In the data rows, the value 128 means zero.
Some points, one per row:
[181 112 126  98 130  73 161 117 117 107 118 117 106  91 128 143 136 151
 136 164 111 190 114 145 127 156 148 132 115  83 144  83 132 111 119 108
 102 161 138 162 164 165 103 145 152 135 100 130 129 152 145 107 113 129
  73 191 108  47 116 182  60 146  45  89]
[165 108 127  93 127 111 159 115 134 162 125 163 115 141 119 134 135 159
  77 162 151 118 158 155 155 106 128 108 101 115 141 156  97  89 120 115
 130 169  68 106 146 131 172  82 110 139 159 145 108 113 192  71 111 122
 161 166 119 157 148 110 107 197 140 107]
[126 221  77 165 245 182 157 114 173  82  71  86  68  65 210  92   0 229
 202 255 232  99 119 163 231 184  27   0  68 189  98  79  89 123 240   3
 225  85 189 142 118  75  87  25 235 190   5  82  87 105 199  32 181  73
 139 174 210 133 163  49 154 167   3  42]
[108 163 176 200 123 114 116  61 103 104 120  32 116 107  51  97 115  90
 136 106 148 104 111 132 152 167 132 117 176 184 153 204 174 125 155 127
  81  82 155 180 128 196  85 146 107 146  75 109 105 154  62 182 141 145
  13 105 100 140  77 138 167  33  71 118]
[168 214 159  41 170 114  76  56 200  66  67 171 203 197  72  70 151  50
 122 156 184 109 162  76 102 142 163 151 136 151 190 183 126 109 163 182
 160  83  75 128 142 178 145 100 119 151  83 186 146 120 154 144 161 100
 184 153  68 150 168  93 186 146  92 116]
[ 96  99 132 169 137 129 163 112 109 134 124 118 179 125 169 128  73 111
 122 114 180 110 100 157 140 168 152  38 167 144 127 175 133 152 130 142
 141 117 141 131 118 110  44 120 161 110  69 144 103 166 104 181 172 105
 102 157 133 123 114 141 177 117  91 108]
[154 181 137 188 178 141 131  96 156  85  98 107 117 125  83  95  75 100
 117 181 163 115 138 123 119 175 125  96 141 163 166 135  90 103 173 121
 136  94 143 142  93 113 118  58  89 121 106 123 126 150 115 159 139  96
 104 144 139 132  98  83 199 135 120 106]
[ 14 100 149 174 110 127 196  47  53 161 173  94 178 114 162 161 146  85
  95  58 144 100 103 178 152 122 196  58  99 164 172 171 116 152 156 114
 112 116 165 143 101 103 102 152  83  68 152 120 143 129 108 167 203  85
  69 116 113 139  82 108 165 144 167 106]
[143  87 225 103  82 110 163 190  98  80  99 116 101 105 142 142 137  84
 179 173 178  96 127 124  90 112 160 120  64 143 194 161  83  65 176 126
 112 234 188 124  70  77  47 149 104 129 201 136 154 193 242 147 155  90
  76 156 103  16 114 112 133 182 180 143]
[112 131 198 101  74  73 255 147 113 150 123 124 148 181 133 153 189 110
  92  54  92 106 134 128 114  48 188  92  44 115 145 129 155 119 126 166
  70 178 141 100 133  76 114 214 126  71 207 201 171 114 119 124 142  94
 154  65  86  53  66 156 175 150 161 110]
[ 34  75 183 206  97  79 172  46  58  98 214  79 148  99 169 118 146  81
 133  26 128 102 104 136 133 129 146  61  83 146 183 243 115 173 157 141
  43  98 175 136  72 120  31 143 102  61 124 143 138 130  89 144 186 130
 102  74 117  91  90 151 185 153 107  96]
[166 109 120  97 129 145  68 173 153 118 163 176 124 126 150 142 148 117
 113 120 116  97 149 112 114 112 125 183 129 114 153  80  98  98 139 142
 155 134  83 126 127 150 157  83  96 122 154 136 152 142 217 114 120 121
 163 163 148 159 169 140  73 178 218 169]
[112  72 126 133  55 110 134 201 138 108 195 107  98  97 168 130 120 131
 182  78  90 142 154 159 140 122  36 174  88 102  94 111 149 117 130 123
 123 172 174 130  58 108 110 128 140 109 161 109  98 102 131 140  98 152
 128  99 170  69 142 173 114 147 130 135]
[131 102 164 117  91 101 106 182 133  91 153 125 124 139 154 143 154 131
 177 123 154 114 150 110 130  94 128 152  79 129 163 105  96  99 189 130
  95 187 180 122  96  97 111 113 112 130 196 129 132 137 227 109 121  67
 134 107 117  53 131 123 105 175 165 135]
[141 132 106 180 137 146  65  61  60  92  68  58 111  70 136 156 105 101
 145 253 179 132  77  47 179 121 120 128 132 202 102 146 109 160  98  55
 168 104 172 195 178 181 166 155 158 255  60  78 126  99  89 138 100 178
  81 134 108 222 122  99 115  51  99 171]
[139 108  87 103  90 117  73 129 110 126 173 165 129 144 107 152 163 100
 157 110  99 125 127 111  82 133 110 188 160  95 143  87 141  87  65 157
  95 130 133 138 118 151 135 145 124 143 205  89 116 159 156 166  98 136
 113 131 135 140 105 189  97 119 197 239]
[188 181  95 154 190 130   0  85 195  96 163 179 190 142 103 127 187  96
 123 127 159  90 154  32 130 116 146 227 140 141 245 101 109  89 206 185
 152 143 111 112 106 190 186  71  53 137 155 146 131 123 225 118 123 113
 237  90 115 161 176 132 147 172 245 117]
[182 148 144 144 102 112 103 154 131 121 147 141 141 133  98 131 140  51
 150  97 110 122 185  99 138  61  60 179  95 159 153 152 112 145 145 193
 111 102 135  77  65 107 177  97  66  64 222 149 148 105 188 106  95 124
 207   7 118 158 150 127 147 138 230 144]
[ 92 137 144 135  90 138 177  66 102 133 118  91 129  98  71  57 147 123
 137  37  77 163  84 104 147 185 131 186 162 145 102 136 198 134 100 191
  77  72 118 138 116 201  96 148 154 113  85 144  71 114   0 188 137 188
  62  90 145  87  74 167 215  57  20 124]
[127 171 128 139 141 140  76 133 181  36 169 129 178 115 156 117 126 109
 160  95 139 110  99 109 120 162 103 137  96 142 137 145 138 126 193 162
 165  95 149 141  64  84  96  78 136 140 101 112  97 107 106 164 183 120
 153  78 174 151 122 127 185 101 125 140]
[179 151  89 115 129 150 144  56 104 170  97 177 130 171  87  86  80 116
 115 160 156 139 167 160 170 155  73 118 125 142 130 139  83 109 126 172
 139 101  50 164 112 147 104  64 129 134  94 113  71  65 121 111 108 129
 139 190 148 194 123 119 161 180  66 105]
[104  84 117 125 106 101 147  79 118 133 226 154 153 105 127 122 162 115
 113  28 102 147 141 127 119 128 149 162 123 120 165 155 124 158 137 177
 100 146  43 104 123 182  99 147  87  57 163 119  94  80 116  73 108 138
 148  85 112 159 130 185 109 171 113  89]
[137 117 104  75 116 139 122  95  98 187 111 182 147 143 116 113 114 156
 107 135 128 137  97 133 129 123 170 167 149 104 101 107 109 111  90 142
 124 165  57 118 162 155 144 113 100 140 149  87  77  98 142 105 110 170
 127 164 122 169 145  96  78 140 147 154]
[153 150 154 190 133 100 149 203 188  61 156 104  63  92 123 118  83 111
 186 131 111 123 215 137 156 126  16 100 113 129 122 130 178 179 172 101
 108  71 216 121  88  71  81 108 174  85  89 141 156 131 127 138 105  89
 129  82 157  53 123 176 167 147  85  89]
[159 171 174 157 184 132 146  89 126  92  61 105 153 107 204 148  92 145
 124 155 218 102  67  73 158 130 116  37  91 216 153 143  88 160 237  78
 191 124 146 114 155  92 117 117 138 163  46 114 166 104 169  76 122 111
 158  99 117 206 118  69 211 109 116  91]
[121  87 136  77  58 105   0 238 152  74 190 138 147 103 161 177 157 112
 176 135  88 122 174  83  72  79  62 198 110  83 105 136 166  94 121 144
 142 150 223 105  94 122 118 123 127 132 185 154 191 185 161 142 102 124
 154 115 140  85 173 148  62 155 234 190]
[140 186  95 127 186 192 142 136 150 145  58 147 123 140 118  89  77 172
 145 184 137  88  95 120 166 163 114 163  70 157 116  92  65  91 168 114
 155 127 103 122 109 128 167  81 102 144 102  97  67  85  99 119 139 129
 164 136 157 178 120  86 166 106 116 139]
[144 154 126 112 112 165 143 200 166 174  79  30 129 116 143 107  82 124
  92 183 120 144 201 170 163 131  95 122 165 137  59 154 185 147 105  63
 158  72 197  86 116 124 172  91 171 141  99 214 183 163  68 171 138 146
 144 156 154 125 198  92 106 121 149 110]
[102 101 118 160 103 186 153 159 113 208 165 128 125 113 156 148 132 170
  84 127  66  88 157 176 184 128 134 132 106 104 102  82 125  96 135 114
 115 160 111 112 106 167 177 135  83 112 151 128 130 114 168  84 119 172
 198 100 155 136 170 141 112 146 200  86]
Here are 16 more points, each followed by its number:
[ 97 162  56  83  98 135 100 247 180 111 189 166 137 138  83 147 144 116
 166 132  98 132 208 193 103  81  74 169  61  62 126 101 166 131  51 143
 135 100 198 135  67  19 158 142 182  96 206 147 160 157 149 148 127 100
 138 135 158  47 104 188  68 156 196 194] 0
[119 102 174  86 105 134 226 107 113 162 169 134 155 167 140 130 191 154
 114  61 108 114 127 136 102  86 184 135  31 113 141 110 148  95 131 156
  76 189 128 116 101 102 119 205  64  76 215 130 142 124 136 101 141  94
 163  54 102  49  60 154 163 144 180  95] 1
[161 127 231 190 138  71 163 125 151 102  52 126 117 123 133 146 129 132
 202 142 203 107  71  74  83 154 158  96 147 139 113 100 117 149 164 107
 122 194 150 123 167 118  61 165 138 115  87 104 101 139 134 115 140  96
  81 144 111  65  66 117 177  68  50 123] 2
[124 105 130 233 152 105  43 106  86  58 127  74  63  71 119 153  83 102
 171 215 169 124 108  67 141 142  78 152 195 219 149 137  67 195 134  57
 149 145 207 157 133 164 127 121 171 197  49  64 143 167 149 116  83 133
  53 120 107 166 135  93 101  28  95 154] 3
[154 140 118 167 170 120  62 124 190 108 114  88 114  87 138  98 109 166
 138 157 123 128  83  58 168 127 154 200 176 161 126  96 104 167 182 125
 163 140 102  89 176 183 164 143 167 134  32 144 152 135  93 113  74 168
 165 111 127 188 138 132 142  34  30  63] 4
[126  19 156 118 120  93 190  99  40 199 203  54  29  81 160 198 115 152
 129 175 131 138 201 206 163  71 106  37 158  88 152  97 142 116  56  61
  93 201 160 173 196 188 127 230 138 140 166 147 188 174 190  60  76 132
 104 181 105  80 115 175  37 193 131 111] 5
[184 106  92 166 105 138  49 142 170 148 228 144 161 147 126 167 184 107
 122 115  43  95 195 134 141 114  83 185 102  94 112 149 219 113  92 183
 115 131 139 129 116 127 166 109  72 103 178 191 142 142 141 135 107 135
 205  76 178 150 151 234 121 140 230 139] 6
[107 110 126 166 104  58 123 142  66  94 124 124  86 108  74 157 116 120
 152 106  90 150  93 128  58  94 112 127 181 106 100 116 160 164  63 148
  89 126 170 146 155 125 126 187 167  97 136  92 120 174 102 159  98 113
  44 123 130  70  66 150  74  85 105 204] 7
[141 109 177 139  79  90 115 104  85 138 163 152 133 131 142 165 154 127
 162  63 137 119 104  95  76 126 144 152 128 107 164 139 110 119 159 179
  92 190 115 137 130 120  81 162 114 132 160  86  80  82 154 131 102 121
 116 120 103 119  86 165 153 150 134 151] 8
[118 146 156  96  69 135 108 177 142 108 172 158 129 184 104 146 118  85
 108  41  99 145 162 134  43  86  81 189 161 100 134 170 137 196 120 204
  90  92  88 107 112  70 112 113 156  92 156 127  83  81  92 178  91 139
 111 105 122 113 126 170 155 143 170 173] 9
[136 161  62 174 147 158  94 124 122 115 109 151  96 134  53  77 123 126
 158 140  72 155 168 134 141 199  90 201 128 130 128  91 118  86 119 125
 111 139 136 145  64 147 150  55  81 114 142  83  63  97 137 145 117 140
 106 111 165 136 129 130 124 137 135 177] 10
[ 37  71 160 137  88 106 154 120  86  86 209  46 148  61 171 161 189 102
 143  32 116 132 110 135 191 131  97 108  98 142 159 214 111 176 174 147
 121 117 180 118  46 116  87 161 131 112 123 149 103 108  94 152 109 109
  89  75 127 110  94 163 158 158 139  77] 11
[150 173 104  85 113 151 109 164 164 116 112 152 156 143  98  90 141 115
 141 105  77 129 152 112 120 127  92 176  89 122 115 106 155  85 132 181
 103 139 128 131  90 124 141 139 102 129 157 154 112 124 125 114 125 127
 157 111 135 103 146 166 136 136 151 125] 12
[177 136 182  70 148 104 132 187 231  91 118 119 137 122 139 146 171 131
 142 151 169 130 156  90  99  37  97 135  96 100 171 133 138 160 177 118
 150 151 168  69 179  95 155 170 170 146 133 178 255 157 198 110 111  69
 167 103  86  69 175 127 123 136 140  90] 13
[140 103 180 119  68  72 133  97  95 115 162 152 144 147 147 178 138  94
 160  45 137 144 106  77  65  98 134 162 122 115 170 150 104 116 146 169
  97 191  98 141 141 142  74 177 119 100 175  79 119 118 187 118 116 106
 103 128  99 137  78 163 168 139 132 171] 14
[160 101 121 109 148 143 253  51  82 234  80  59 111 148 158 161 129 200
  62 168 151 122 116 166 227  70 209  57 101 136 129 114 111  84 117  84
 140 161  32 153 203 206 155 197 122 151 126 107 162 102 136  28 119 161
 206 148  68 204 134  76 107 129  80  38] 15
Which three of these numbered points are nearest to each point below by angle, seen from the average point of the first points? Their numbers follow each, nearest first.
[235 143  96 107 170 145 156  65 131 140 107 131  91 141  85 163 100 133
  96 208 162 158 197 140 205  69 107 138 129 148 144 124  38 124 115 126
 174 133  71 133 162 177 193 135 187 156 134 139 139  67 213  47  76 116
 192 157  55 200 152  82  66 181 102  37] > 15 5 4
[154 158 133 163 176 128  51 119 207 115 115  96 123  95 121  83 108 144
 120 128 126 142 118  64 119 140 140 193 175 135  97  99 126 180 158 126
 147  95 101 124 166 194 178 112 175 202  75 103 154 102  89 110  71 166
 144  67 124 174 174 125 116  75  38  78] > 4 3 13
[219 136  88 119 169 126 166  28 132 164 111 103  76 131  87 119  70 112
 104 195 152 160 201 113 175  87 113 111 136 155 132 170  58 149  71 105
 178 105  82 146 169 163 227 149 172 114 140 130 148  53 165  39  78 128
 163 160  50 183 135  83  65 196  82  65] > 15 5 4
[ 92  44 132 152 102 134 142 189  54 190 156 121  99  82 207 214 118 168
 118 119 101 117 105 193 121 118 126 113 119 121 119 106  85 166 103  50
 136 187 128 120 130  89 155 153 123 136 149  69 131 132 154 109  99 135
 135 127 150 110 130 114  50 147 178 152] > 5 7 15
[ 98 122 139 154 111 146 120 131  99 155 142 154 124  97 155 141 137 145
 166 109 118 100  75  98 141 163 110 136 110 113 124  91 139  85 165 124
 124 180 124 147  71 135 137 134  95 146 132  90  98  87 163  88 125 151
 153 119 150 152 119 167 151 127 142 144] > 8 10 14
[155  78 178 137  71  67 104 100  57 119 161 163 135 131 125 187 168 112
 163  39 164 106 106  69  51 127 141 162 120  86 167 142 142 138 143 177
  66 215 109 154 143 131  67 123  96 123 166  83  76 105 182 130 100 109
 109 134 111 111  54 190 174 155 168 179] > 8 14 1
[119 110  71 115 107 175  18 138 149  71 139 155 133 141  63  76 144 110
 155 149  74 128 146  93 153 207  83 203 134 113 142 117 133  67  95 159
 163 137 110 135  48 184 139  67  94 149 144 116  58 120 132 161 126 179
 130 141 188 111 134 140 107 121 120 183] > 10 12 6
[ 38  74 222 176  72  88 150  87  86  86 193  72 181  97 148 165 157  97
 168   0 110  97 132 106 109 126 183  76 177 174 166 157 194 186 165 138
  80 137 191 130  96 115  26 152  40  73 121 178 169 242  56 225 187 104
  80  88  82  44  81 204 233  59 158 118] > 11 1 14
[ 90 126  96 112  89  74  83  92 120  82 216 195 174 155  58 138 183  13
 165   0  94 133 167 109  66  88  90 175 123 112 147 163 134 182  93 243
  73 104  83 145  65 121 102 151 137  67 248 118  91  81 114 145 110 106
 130  81 103 129  66 238 181 169 157 168] > 9 14 8
[143  88 117 145 140 142  48 131 127 120 193 178 134 107 151 159 157 141
  98 117 121  97 131 135 119 150 142 180 121 142 182 125  93 105 183 123
 146 152 100 103 114 145 150  99  91 123 143 126 117 153 206 131 128 134
 170  98 144 147 189 140  81 172 211 170] > 6 10 8
[136  95 148  83  85  99 180 130 150 135 125 112  85 140 102 139 125 159
 161 158 124 181 131 156 122 106 140 117 142  70 121 113 151 128  81 104
 109 166 135 129 141 140  88 144 141 124 126 167 152 146 123 108 124 129
  96 179 100  33 147 131  57 136  84  91] > 5 7 13
[111 105 110 100  94 100 118 126  63 122 147 144 107 149 123 184 136 120
 123 114 106 157 105 129  79 103 157 128 153  97 108 108 131 146  53 160
  81 145 142 154 168 120 133 166 167 116 160  84 122 146 116 143 110 123
  61 124 102 104  85 152  81  75 115 182] > 7 14 8
[123 136 214 118  71  65 156  39  76  80 133  58 164 128  52 132 171  59
 149 114 197 177 146  50 111  59 135 145 137 168 192 220  90 161 108 163
  65 128 110 124 123 190  78 176  97 113 120 163 139 124 106 136 106 144
  73 111  34 144 115 143 165  69 114  82] > 14 8 11
[108 134  49  91 115 148 105 218 185 109 187 145 109 131  84 155 157 124
 126 150  87 138 171 184 114 100  71 141  65  81 104 104 136 131  72 130
 122 111 186 119 101  79 166 120 160 101 186 153 174 155 141 148 119  87
 113 133 157  51 138 145  65 162 195 176] > 0 6 12
[233 177 141 150 197 146  88 125 193 125  76 140 139 157 136  91 106 158
 119 207 147 108 117  76 122 148 123 124 147 156 116 117 138 103 176 114
 165 142 110 103 175 146 201 121 146 155  96 142 166 115 156  98 116 140
 186 105 130 172 177  96 132  96 111 108] > 4 13 15
[ 96 139 165  61 112 173 215 155 134 101 142  61 153 112 155  87 147 128
 143 108 137 129  87 146 173 124  96 118  43 133 133 190 113  82 148 135
 136 148 159 126  68  82  57 124 156 164 113 151 125  97  94 140 142 165
 143 153 158 130 101 125 186 169  83  90] > 11 1 15
[ 95 139  89  48 140 135 169 187 137 143 169 196 155 177 110 146 153  85
 121 115 130 116 209 215 116  92  77 125  41  79 148 148 115  96  60 170
 138  82 144 130  54  59 139  92 115  79 255 208 118 149 207 140 138  69
 148 183 126 100 145 126  97 234 255 180] > 0 6 12
[123 117 143 115 193  95  80 177 209  78 147 116 145 130 164 177 156 126
  89 163 169 127 116 115  89  94 136  66 170 135 135 138 163 151 174  75
 175 110 213 115 201 106 165 161 179 107 107 175 255 220 150 138 148  67
 134 143  93  80 134 116  52 115 142 130] > 13 5 0
[135  98 132 125 118 117 133 111 131 102 138 119  97  99 120 124 121 136
 149 142 153 156 111 131 145 119 147 104 147 117 134 118 118 109 129 115
 107 161 129 145 159 148 106 124 135 137 106 135 144 142 145 131 131 124
 102 164 134  87 124 139 108 127  93 110] > 5 2 7
[105  75  74  98  34 117  48 162  93 135 180 132  93 135  83 139 198 116
 129  93  14 158  94 125  76 119 157 203 183  58  48 122 255 165   0 140
  60 150 159 142 117 149 132 204 147 153 169 116 126 216  51 224 121 169
  62 118 125  68  78 197  73  14 153 255] > 7 0 9
[ 72 168 231 108 144 123 151  98 141  80 105  45 206 141 164 104 146  63
 112 130 168  84 156 108 150 108 148  62 117 200 162 255 138 139 198 137
 143  62 158 105  73 116 109  84  92 136  83 194 187 156 100 190 201  89
 129 111  76 156 158  82 219 133 134  56] > 11 13 2
[117 114 160 169 111 135 184  84 101 193 160  74 145 119 154 122 122 151
 101 102 111 114 113 128 169 142 148 141 159 170 130 127 114 135 177  91
 134 126  87 115 146 173 113 109  80 121  91 116 130  78 110  87 117 174
 151 130 142 144 161 110 123 137 111  48] > 15 4 5
[166 116  58 150 175 152 118  92 153 180  85 162  73 133  71 116 120 183
  62 229 134 136 155 139 185 137 168 132 166 128 150  31  78  97 113  71
 154 140  65 113 168 244 193  98  83 111 118 122 161 109 193  66 117 156
 185 141 110 166 162 107  34 159 115  60] > 15 4 5
[135  57 115 168  80  75 111 137  23 169 178 173  72 126 119 213 118 145
 140 161 126 115 138 145  98  61 124 111 142  82 115  98 117 119  44  91
 116 211 174 150 145 150 140 189 145 127 186  71 142 180 205  90  91  98
  98 155  89 110  82 162  56 139 191 209] > 5 7 14
[160 144 163 130 122  90 153 126 128 109  60 125 104 147 140 122 121 189
 158 139 178 130  78  94 104 124 134 102 149 115 110 103 131 109 146 109
 107 167 140 135 183 127  76 134 147 140  92 127 154 156 139 127 116 110
  86 144 121  94  95 127 146  89  62 130] > 2 7 4
[ 94 162 185 112 137 162 151 124 163  65 119  51 169 133 118  90 155  59
 127 125 139  89 158 114 169 122 106  82 112 180 151 196 149 133 174 146
 145  85 149 122  84 107  86  99 106 131  99 209 159 173 100 166 179 104
 131 118 118 125 157 121 201 130 142  93] > 11 13 12
[ 86 119 121 129 123 165 100 153 118 137 172 152 169 131  99 121 175  87
 122  88  86  88 150 142 135 145 132 185  99 130 154 127 126 117 145 160
 106 117 154 102  45 105 121 110  54  88 177 137 117 139 139 140 155 133
 156  57 152 140 166 140 164 111 235 142] > 6 12 1
[125 104  56 120  42 123  39 160 114 105 153 131 117 134  77 142 177 136
 169 108  56 181 105 109  55 142 160 205 161  57  53  93 255 105   8 141
  59 142 170 155 162 173 147 190 166 171 171  92 126 205  24 209  97 176
  75  94 141  53  61 215  91  28 113 251] > 7 0 12
[156 130 171 130  89 110 118 145 156 109 157 116 161 153  87 144 159  80
 133  99  96 130 231  94 121  41  35 234  65 162 174 134 108 130 119 170
 128 144 134  88  54 125 167 100  41  80 179 137 166  86 197 118  68 149
 194  65 118 166 178 170 129 140 238 129] > 6 12 9
[102 174  51  76 125 156 101 209 158  88 175 201 122 163 111 146 116  56
 162 115 117 130 204 208 111 127  16 158  81  95 142 168 127 150  58 189
 142  73 170 153  41  54  92  90 179  96 172 127  75 102 160 138 139  90
  93 157 177  88 138 169 139 220 162 217] > 0 9 12
[107  85 150  78 135 111 251 158  94 179 124  74  77  96 225 187  85 181
  97 175 166 143 104 212 161  81  99  21  98 129  78 127  87 148 118   5
 169 177 157 142 156  95  77 180 215 188 102 128 193 110 180  53 109  96
 109 198 146  87 161  49  71 194  69  56] > 5 15 13
[151 121 118 193 106 118  66  81  83 114  67  72 118 128 141 152  71 115
 164 236 143 131 116  81 165 131  73 134 153 183 108 147 128 125 126 104
 190 105 145 154 163 189 134 143 157 235  58  76 126 120 122  89  72 143
 116 157 111 177 175  94 123  68 102 140] > 3 4 15
[178 158  78  41  94 150 121 200 202 109 130 192 132 167 104 107 165 138
 194  88  66 145 130  83 128 128  47 216  76 111  90 117 163  71 126 181
 134 162 108 101  78 116 155 146 133 126 175 118  93  91 173 135  70 128
 213  72 143 140 148 174 160 157 143 134] > 12 6 0
[118 130 159 104  84 131 168  95  89 174 140 251 185 205 121 122 148 148
 142  71 131 114  79 148  84 180 153 133  93  70 146 124 130  51 130 208
  73 187  88 180  96  97  78 104  61  85 203 117  21 100 148 162 164 117
 122 131 130 114  60 168 225 174 145 202] > 8 14 1
[123  64  94 213 136 160 160 111 107 232 209 125 128 100 161 155 142 172
  75 120  69  88 135 196 212 140 175 105  91 151 120  91 113  71 175  58
 147 204  90 142 111 159 179 142  74  76 164 130  98  76 180  57 128 181
 239 114 172 216 193 138 109 152 207   5] > 15 6 5
[ 80 168 147 123 138 125 125  84 107  39 135 118 172 130  83  99 157  47
 190 119 155  99 141 112 142 133 102 144  84 162 192 173  88 127 158 178
 126 111 166 146  42 112  88 122  82 126 168 124 112 147 161 161 149 125
 101  99 123 143 106 110 206 114 146 144] > 11 14 10
[ 78 200 155  49  46 193   6 129 236  98 126  72 255 255  75  41 207  12
  45   0   3 146 130  57   0 224 226 133 255 109  70 191 255 184  12 255
  53   0 102 112 206 188  89  77 100 135  60 255 124 255   0 255 253 198
  46 116 155 122 178 198 181  50 133 218] > 9 12 6
[ 28  57 137  58  88 164 212 181 106 234 232 163 188 111 164 129 223 131
  94   0  62 113 161 219 140 121 183 207  55  86 183 124  89  95 140 164
  69 174  51  78  74 116 123  99   0   5 236 190 122  99 137 120 177 140
 170  94 190 123 167 136 109 218 255 124] > 1 6 12
[111 144 100 122 110 146  90 137 121 116 126 108 154 150  93 106 158 121
 125 128  79 135  68 113 114 163 154 145 145  79  81 112 204 115  68 140
  99 118 191 147 136 149 144 162 164 192 130 117 123 195  59 191 136 165
 103 118 171 125 100 164 118  30 155 214] > 7 0 12
[ 99 124  63 116 169 151 142 146 127 166 138 159  83  98  70 129 113 139
  73 123  91 171  79 147 137 183 140 148 121  90 124  78  82 112  80 105
 135 107 104 128 110 128 152  94 122 119 150  81  66  99  67 121 138 156
  94 128 179 130 122 112  90  98  88 128] > 10 7 15
[186 130 149  64 165 142 209 156 189 189  65 114 146 154 196  93 117 245
  82 118  97 154  84 134 162 118 221  92 111 110  65  97 162 113 146 115
 131 149  79  83 216 119 160 156 145 102 100 161 176 109  63 114 119 149
 192 145 100 123 142 116 142 122  48  70] > 15 4 13
[125 111 114 132  66 117 107 205 133 118 206 103  94  90 141 151 108 105
 205  90  56 134 191 138 135 123  23 170 103 107 123 133 186 149  80 140
 112 138 197 116  67 119 115 128 174 137 176 100  99 105 115 140  65 127
 107 109 187  82 116 215 112 135 147 161] > 0 6 9
[119 160 111  84 150 134 154 138 186 105 132 123 156 107  61  81 196 112
 100 145 103 138 148 166 173 159 169 153  99 138 159 151 123  56 137 125
 125  86 118 123  50 157 136  99 125 117 160 219 127 143 117 140 185 136
 162 119 143 102 145 111  96 148 130  89] > 12 0 10
[193 143 171  94  62 131 133 116  86 138  77 163 131 184 149 105  96 148
 171 159 139 128  74  88 124 106  88 137  90  81  78 118 125  64  63 143
 151 189 143 156 159 116 130 147 157 208 136  87 111 136 149  89  64 155
 147 144 105 145 100 125 146  85 122 197] > 14 8 7
[162 120 162  81  57 101 136 152 140 175 140 145 130 174 147 133 146 123
 115 109  88 129 166 112 102  91  98 143 144  72  80 118 170 132 101 170
  91 142  92 100 157 136 104 125 126 113 177 136 124 124 138 120 101 123
 148 144 109 125 144 170 133 147 163 149] > 9 6 12
[110  92 160 131 135 119 191 146  96 162 141  96  75  89 210 191  74 189
 112 149 164 119  95 188 180 100 121   0 105 121  87 118 112 145 144  33
 153 139 149 139 180  94 104 178 187 138  54 112 168 118 164  60 134 100
 140 179 164 114 120  89  93 169 111  72] > 5 15 2
[146 184 103 147 102 123  96 188 153 124 159 136 129 142  65 139 153  79
 111 127  98 104 189 114 125  56  74 224 115 143 148 138 118 150 121 164
 133 119 160  94  48  76 190  72  92  72 213 143 131  87 180 110  82 117
 187  40 136 151 132 129 147 120 236 124] > 6 0 12
[107  66  54 149  71 118  31 163 128 151 152 168 111 167  99 148 176 142
 151  90  39 151  95 138  95 122 146 213 177  65  89  98 219 133  39 150
  60 152 176 132 167 143 150 185 154 149 165  87 112 168  58 182  91 160
 114 133 157  84  82 193  89  27 133 234] > 7 0 6
[122 202 102 157 199 146  84 121 175  69  95 158 152 143  56  88 113 125
 142 141 151 109 132 117 113 166 148 103 132 153 152 133 117 118 186 139
 133  73 140 121  97 120 140  73 105 107 121 132  98 152 105 187 188  92
 126 109 134 119 129 122 185 127 129 145] > 10 12 4
[133 174 205  76 126 126 145 157 159 134  61 148 168 196 166  90 155 112
 116  64 139  93 100 119  75 145 147 129 119  98 116 120 148 133 141 184
 117 115 121  77 131  70 115 115 154 125 135 136 129 130 124 177 164  62
 127 109 118  93 120 123 195 136 101 149] > 9 2 1
[152 126 123 182 131 139 115 131 127 161 138 129 128  97 154 150 122 169
 174 121 128  88  94  77 148 147 102 170 101 120 151 125 132  98 160 114
 132 195 130 130 110 137 140 154 125 151 121  75  96 111 154 104 110 126
 134 134 161 151 107 148 134 106 125 123] > 8 4 3
[138 141  69 134 109 145  69 201 216 103 136  83 110 137  45  61 161 122
 152 130  43 170 147 108 117 167 156 180 163  85  95  76 217 122 113 138
 101 107 155  98 103 157 125 113 118 104 154 148 139 176  66 150 126 171
 142 107 170  88 174 191 117  68 130 127] > 12 6 10
[142 154 130  97  94 156 129 106  92 147  86 143 156 169 138  96 132 130
 167 146 121 144 114  96 124 141  81 167  96  82  75 118 194  55  44 144
  82 155 129 146 145 130 161 144 149 184 167  87  82 123 145 126 108 152
 162 146 126 142  92 143 147 112 131 165] > 12 10 7
[ 60 113 127 113 120 138 144 179 124 144 129 133 169 166 165 192 163 102
  49  97 126 113 128 158 100  88 184  53 126  90 111 148 137 141  94 126
 100  90 153 108 139  57 142 149 164  79 192 186 186 185 111 160 151 102
 125 150 105 110 135 123  95 156 195 132] > 0 1 9
[130 134  43 106 161 204  91 152 182  96 115 113  75 118  78  63 126 186
 144 160 101 153  90 154 182 203 130 206 143 132 112  73 135  82 136  86
 152 116 124 101  80 166 169 107 106 143  94 113 107 153 111 139 121 182
 132 163 193 134 163 113  83  76 103 133] > 10 4 12
[116 118 108  53 145 141 162 212 158 142 140 153 171 147 147 183 169  93
  72 157 108 128 119 176  74  77 199  60 123  78 119 139 138 133  57 113
 122 120 157 100 187  50 162 187 166  63 190 177 192 192 149 152 151  76
 136 160 105  65 132  97  64 175 230 175] > 0 13 1
